Each row is where one point has got to under a steady rotation. How many ticks took it there?
The counts run from 0 to 289.
[ 82 136 166 113 146 136 120 135 191  83  90  72 209 129 100 127 129 124
  94 128 118 118 148 112  75 148 127 115 152 118 135 153 109 105 148 101
 116 139 146 153 128 159 133 120 124 151 176 100 139 124 119  80 129 118
 116 114 128 155 121 160 125  79  72 115 153 125 143 114 173 136 103 121
 182 128 126 122 125 133 145 150] : 265
[ 95 159 141 151 168 156 155 165 167 124 119  62 111  94  67 156  85 168
 100 142  87 105 137 130 118 131 136 159 106 183 138 102 157 125 157 109
 166 123 108 124 112 127 145 157 116 178 175 122 119 105 132 135 172 140
 130 120 142 181 151 152 144 114 133  83 139 161 153 127 113 152 155 137
 165 127 146 109 134 138 120 111] : 118
[105 157 133 121 147 148 136 157 146 104 105  74 129 113  75 166 105 139
  78  99 106  88 157 118  94 134 121 124 141 162 144 137 140  69 172 106
 133 154 156 162 151 126 105 124 127 169 166  87 112 115 135 103 155 145
 129 124 147 162 131 161 155  95  96 102 153 139 112 141 143 120 147 148
 196 123 135 116 126 166 109 138] : 114
[ 91 147 117 126 179 126 180 105 161 124 115  79 152  73  90 115 165 122
 117 138 169 109 150 124 135 130 159 130 139 102 138  84 110 122 128 165
 151 101 125 128 116 137 171 162  97 124 204 148 122 167 117  93 134 159
 149 123 150 183 142 158  99  94  94 133 124 129 116 150 158 132 104  99
 115  94 156 123 163 117 114 112] : 170
[115 142  86 140 176 152 132 108 134 104 132  89 133 104 121 145 176 113
 117  96 131 107 136  97 143 137 134 126 144 119  95 137 100  80  91 151
 155 110 167 130 125 164 118 121 159  64 189 146 153 129 132 104 113 130
 114  57 134 146  84 148 133 123  92 131  95 172 130 123 150 110 123 122
 153 145 109 191 133 157 146 141] : 43
[114 149  89 137 166 150 123 120 129 104 128  85 134 114 124 139 166 124
 111  96 131 110 134 102 148 123 135 126 137 134  81 146 110  89  91 139
 151 115 169 125 120 169 127 126 160  65 184 154 158 131 139 102 118 120
 106  63 139 143  85 144 125 133  91 150  95 182 130 120 145 120 116 130
 147 148 112 201 135 151 162 141] : 42
[ 91 170  88 149 180 138 149 140 168 140 141  92 100  87  94 170 146 129
  92 100 124 112 113 148 153 121 148 147 100 182 113  74 125  99 140 127
 147  92  96 142 112 122 184 151 150 129 186 136 121 120 144 145 118 144
 167 103 145 156 130 146 116 103 125  99 114 171 151 148  85 156 144 122
 133 162 119 147 149 130 110 128] : 33
[ 66 140 148 149 160 130 108 126 189 107 144 118 154 149 133 141 160 125
  64 120 106 116 111 122 126 146 119 126 162 126 130 100  93  95 151  95
 113 127 123 134 166 116 155 126 154 114 178 121 180 110 121  88  98 149
 151  94  96 154 107 168 100 104  96 122 135 144 136 117 122 161 141 106
 169 182  94 169 122 136 113 113] : 61
[ 96 110 136 128 110  86 109 136 182  85  75 103 152 160 112 107 120 174
  76 136 119 100 122 124 115 107 170 131  78 163 133 161 110 124 139 138
 143 126 101 128 117 156 167 117 124 118 127 130 158 137 104  81 133  87
  78 106 115 150 142 189 111 133 124 120 102 148 137 115 155 180 102 112
 121 123 143 149 145 159 166 140] : 276
[119 108 135 124 135 141 150 131 169  78 126 103  82 150  95 149 113 120
  92 130 112  85 166 107 102 141 157 141 144 135 145 156 142  85 128 170
 187 144 184 105 137 164  80 115 109 139 148 126 126 125 107  57 147 123
  85 101 125 153 149 172 130 141 132 101 131 138 114 145 146 142 151 136
 171 127 168 141 105 178 149 130] : 109
[ 80 142 166 115 156 147 120 135 192  95  90  60 214 120  99 124 126 130
 101 126 117 117 134 115  77 144 126 120 155 128 139 143 106 114 152  96
 119 136 145 154 124 149 146 120 127 151 180 107 140 120 121  95 134 118
 128 112 128 160 122 159 143  77  66 106 153 121 141 116 176 131 110 124
 177 121 117 115 129 134 134 130] : 266
[104 142  97 137 135 134 121 142 125 112 111  97 130 131 116 136 155 135
 103 102 121 103 137 114 157 123 144 142 111 154  80 156 133  88 110 142
 147 113 147 104 120 169 139 141 162  82 178 149 159 130 128 100 121 112
  91  68 141 143  84 142  94 149  95 162  77 188 137 107 135 138 112 133
 129 152 115 204 136 155 175 144] : 40
[ 82  96 170 135 135 117 148 121 155  87 122 109 129  98 105 101 141 103
 112 186  96 112 147 112  95 141 152 164 140 108 132 130 130 117 119 176
 168 100 143  79  94 177 140 147  91 140 192 138 158 146  98  71 149 126
 108 102 121 163 132 162  73 116 137 105 114 138 149 129 163 163 126 125
 155 117 164 142 103 130 151 124] : 259
[ 85 172 108 132 145 166 125 167 169 116 101  80 146 143 104 182 128 111
  90  61 141  83 167 132 146 146 140 120 145 164 120 150 152  75 150  81
 136 142 136 137 142 161 115 141 145 135 190 130 130 116 132 104 101 141
 128 109 149 149 109 135 137 140  80 135 140 179 121 126 108 107 134 134
 165 175 148 156 130 160 142 141] : 27
[ 62 114 190 139 173 119 138 122 142 113 128  87 158 150  92 124 131 151
 119 161  95 103 161 113 115 155 129 131 172  92 107 112 110 112 153 139
 168 133 182  93 149 123  89 142 128 120 171 110 169 141 139  75 143 148
 107  96 104 147 113 161 118 125  66 122 122 113 113 112 162 105 103 126
 168 120 103 167 121 132 147 129] : 78
[ 60 108 131 164 147 101 110 118 158 119  77 122 185 118 110 126 155 112
 109 105 113  53 160 116 132 115 165 121 128 116 104 125 100  93 120 127
 140 114 140  91 144 134 123 128 127 100 175 113 159 150 146  92  98 120
 102  80 138 125 123 157 103 112  91 126  99 127  91 113 141  99 110 102
 141 120 144 189 146 151 145 158] : 163
[115 135 103 116 129 154 129 167 178 112 145 106 109 126  86 141 148 130
  58 127 119 114 125  96  90 156 128 160 136 147 167 104 110  80 139 139
 129 109 144 126 156 160 181 137 171 196 181  71 116 116 108 117 136 127
 148 124 153 181 114 137 100 121 105 116 153 133 160 149 120 146 156 133
 177 164 136 144 140 102 123 124] : 236
[ 86 128 130 141 141 111 136 138 141 122 118  88 111 179  99 114 133 196
 104 146 145  88 129 123 170 123 174 130  87 156  95 128 123 124 146 168
 173 125 117  88 146 115 149 142 132  96 138 150 164 150 128  87 134 133
 110 103 132 154 119 167 107 172 108 171  80 158 106 129 136 166  91 114
 100 115 107 165 158 163 154 127] : 190
[102 147 114 144 189 142 136 124 141 146 152 115 116  95  98 141 188 108
  94 114 132  91 122  96 107 144 132 128 151 110 118  94 105  76 115 170
 160  93 152 125 153 117 160 139 143 114 204 121 144 161 140 118 106 167
 166  85 132 147  90 139 106  94  92 122 112 120 125 134 147 132 147 110
 171 139 104 177 136 138  90 145] : 47
[110 167 111 115 148 137 144 132 168  77 153  92  83 138 123 172 137 137
  70  90 123 129 146 159 160 129 137 121 139 181 115 119 122  79 170 123
 120 154 151 153 130 150 122 112 141 106 158 141 145  99 126  56 119 140
 129 120 104 155 102 180 100 123 114 120 119 162 138 141  86 167 132 138
 155 173 116 163 118 147 135 132] : 211
[ 73 126 116 145 173 124 132 124 155 129  82  78 192 107  86 121 160 131
 121 112 143  70 165 106 123 130 156 124 135 108 119 115  97 104 123 130
 147 106 157 112 132 134 133 148 135 114 194 104 129 158 135 116 114 123
 113  95 160 148 135 138 129 106  71 134 118 125  96 134 166  70  96 103
 137 103 137 163 173 121 148 140] : 166
[ 83 149 131 132 177 135 154 115 150 132 137  96  94 146  83 152 146 140
  87 101 153  87 158 132 132 146 149 113 159 126 131  91 112  74 165 157
 160 142 168 136 176  90 105 122 131 128 164 101 134 152 148  84 112 178
 160 116 119 147 126 165 138 112  93 123 126 101  75 154 120 122 131 122
 164 126 115 146 135 159  93 136] : 199
[ 76 114 166 125 181 137 157 139 177 107 139  73 165 141  73 132 126 154
 123 156 114 114 166 117 102 170 134 140 181  98 112 103 105 129 150 141
 183 110 193  97 136 135 103 143 135 142 169  94 142 133 129  87 143 145
 106 108 121 141 136 144 138 114  71 107 133 105 135 124 147  95 115 121
 165 122 119 154 137 109 165 122] : 80
[ 74 120 175 127 146  96 134 100 118  88 135 114 130 132 116 116 155 134
  95 155 101 113 144 125 131 129 132 123 151 102 109 114  91  78 144 159
 127 137 167 110 146 121 103 126 118  83 173 115 188 150 130  51 142 143
 113  91  93 163 106 184  87 116  98 135 103 119 101 122 153 148 107 135
 154 118 107 175 114 154 133 127] : 75
[ 66 157 147 129 165 136 164 161 130 147 141  84 102 155  57 151 126 163
  98 130 134  85 168 132 145 158 146 136 139 149 127  85 141 103 190 143
 172 134 142 107 169  97 132 166 137 168 171 111 130 148 143 109 147 177
 158 130 133 163 127 141 123 142  84 139 128 125  91 147 109 125 120 134
 145 123 122 138 148 139 109 122] : 202
[ 78 136 127 144 159  91 137 135 147 134 118  96 116 170  96 118 140 197
  86 140 136  94 117 145 163 111 172 126  77 167 111  96 104 125 162 168
 157 117  98 110 158  95 183 138 123 114 141 132 161 149 136 109 136 133
 131 104 121 143 133 178 102 140 113 142  85 136 100 137 110 176  99 104
  97 111 105 161 166 155 123 130] : 188
[ 68 107 129 180 148  98 117  97 162  99 100 140 155 102 141 122 157  96
 105 120 104  72 129 123 145 111 156 120 117 126 112 109 108 100 104 133
 134 117 107 100 122 133 132 128 106  65 175 155 177 136 127  83 102 132
 113  70 106 145 131 181  94 113 138 104  89 151 110 115 138 141 130  92
 132 135 148 181 128 166 129 127] : 160
[123 120 125 114 131 137 134 145 161  80 114  97  97 142  94 157 116 117
  75 105 118  82 166 114  96 143 144 126 154 140 161 158 131  64 154 143
 153 151 185 138 149 148  80 108 112 156 152 100 112 129 117  54 140 130
 104 115 130 149 137 175 138 116 114 102 142 126 109 148 144 129 151 136
 191 136 168 138 110 168 125 145] : 111
[ 80  92 114 156 129 110  99 123 177  86 123 130 143 116 124 134 141 118
  82 127  69  98 129 102 105 122 126 154 131 142 137 122  82  75 116 109
 143 115 162 105 137 149 131 107 171 117 155  87 160 105 132 112 112  98
  92  78 115 141 131 162 118 109 119  78 105 131 146 121 140 121 145 123
 165 164 125 188 124 123 169 136] : 248
[103 123 108 124 163 135 158 115 162  90 128  79 104 170 110 137 139 168
 111 126 160 100 147 108 167 132 172 128 129 126 103 141 113 112 126 163
 182 136 167 105 150 140 110 125 144  76 146 157 149 137 121  67 127 124
  94  91 115 149 133 174 144 174 107 159  97 161  94 137 148 127  97 118
 113 131 131 169 149 174 168 117] : 193
[ 93 148 114 143 184 135 135 130 132 160 147 121 117 107  84 129 183 113
  88 123 125  85 132 107 110 146 139 134 140 111 123  87 110  85 126 182
 157  92 141 111 160 118 170 142 143 138 201 113 143 162 140 122 109 175
 166  87 142 147  96 131  90 101  91 125 117 119 122 126 141 135 138 116
 163 131 110 179 126 128  92 146] : 48
[ 83 143 191 138 158 143 135 146 178  88 132  71 141 173 107 125 106 187
  93 163  98 144 127 134 131 138 130 137 132 168 108 143 130 143 172 117
 150 155 121 116 124 138 132 123 114 127 137 147 175 104 115  75 154 128
 103 113  88 151 116 181 116 136 108 125 122 148 149  98 128 196 112 119
 145 134 106 140 115 161 148 116] : 91
[ 80 145 142 130 170 155 130 142 219  98 101  73 198 177 116 139 143 144
 115  99 159 117 154 140 142 150 150 107 164 141 107 145 124 145 152  97
 142 137 133 131 131 157 144 124 121 119 167 141 152 115 126  71 104 135
 108 110 117 138 123 158 139 123  66 147 133 154 128 106 116 125 101  93
 133 156 126 156 149 139 166 135] : 179
[ 83 135 138 172 163 176 106 135 203 122 109 115 169 105 113 133 148  80
 107 112 109  78 131 100  97 156 143 126 158 140 145 133 138 116 121 109
 143 117 108 118 136 145 151 135 115 146 194 150 143 113 120 107 108 156
 138  92 133 152 130 148 116  97 129 101 153 155 134 114 139 145 172  96
 180 159 152 139 106 174  97 134] : 146
[102 144 101 136 135 118 111 153 115 116 113 112 118 130 109 137 152 142
  96 105 123  95 144 130 164 113 149 148 100 163  70 143 131  88 117 147
 149 108 127 102 112 170 153 141 155  94 176 149 162 129 131 106 124 113
 102  80 137 146  80 140  87 151 104 154  76 191 139 109 129 142 109 135
 123 154 131 200 137 148 163 150] : 39
[ 93 140 133 136 157 132 132 159 118 164 133 113 123 135  73 122 172 137
  88 138 133  84 139  99 110 160 144 150 136 120 121  99 120  93 139 179
 155  86 128  92 159 129 180 170 142 167 208 107 144 165 129 121 129 164
 156 105 154 152  92 118  72 127  80 157 112 132 121 124 137 139 129 119
 157 129 119 168 135 124 104 144] : 50
[ 93 145 133 127 149 137 133 173 128 161 128 106 129 144  76 118 169 136
  93 142 134  89 138  97 119 158 144 157 131 122 123 109 131 103 142 159
 153  86 120  84 154 140 182 175 153 170 208 126 146 164 117 122 139 152
 151 106 153 158  97 115  70 146  78 170 116 146 133 131 143 146 129 124
 143 134 125 161 136 119 112 132] : 51
[ 91 175 139 146 167 145 125 145 141 108 147  93 113 139 101 168 124 158
  88  91  94 117 141 151 147 120 113 124 126 185  91 115 124  78 169 106
 135 156 141 134 143 111 122 105 160 112 154 120 161  99 159 100 124 152
 134 102 108 133  78 165 129 110  96 101 112 139 134 116  95 151 132 136
 167 159  73 180 126 159 125 149] : 214
[ 80 104 138 165 137 134  99 126 183  79 136 128 128 119 140 135 127 124
  91 140  55 105 123 104 121 131 124 168 138 141 124 122 104  97 112 111
 150 119 138  92 121 161 130 122 155 102 151 117 176  86 117 101 119 107
  94  71 102 151 128 161 109 122 140  84 107 154 158 114 131 143 157 117
 167 178 132 184 105 152 166 114] : 246
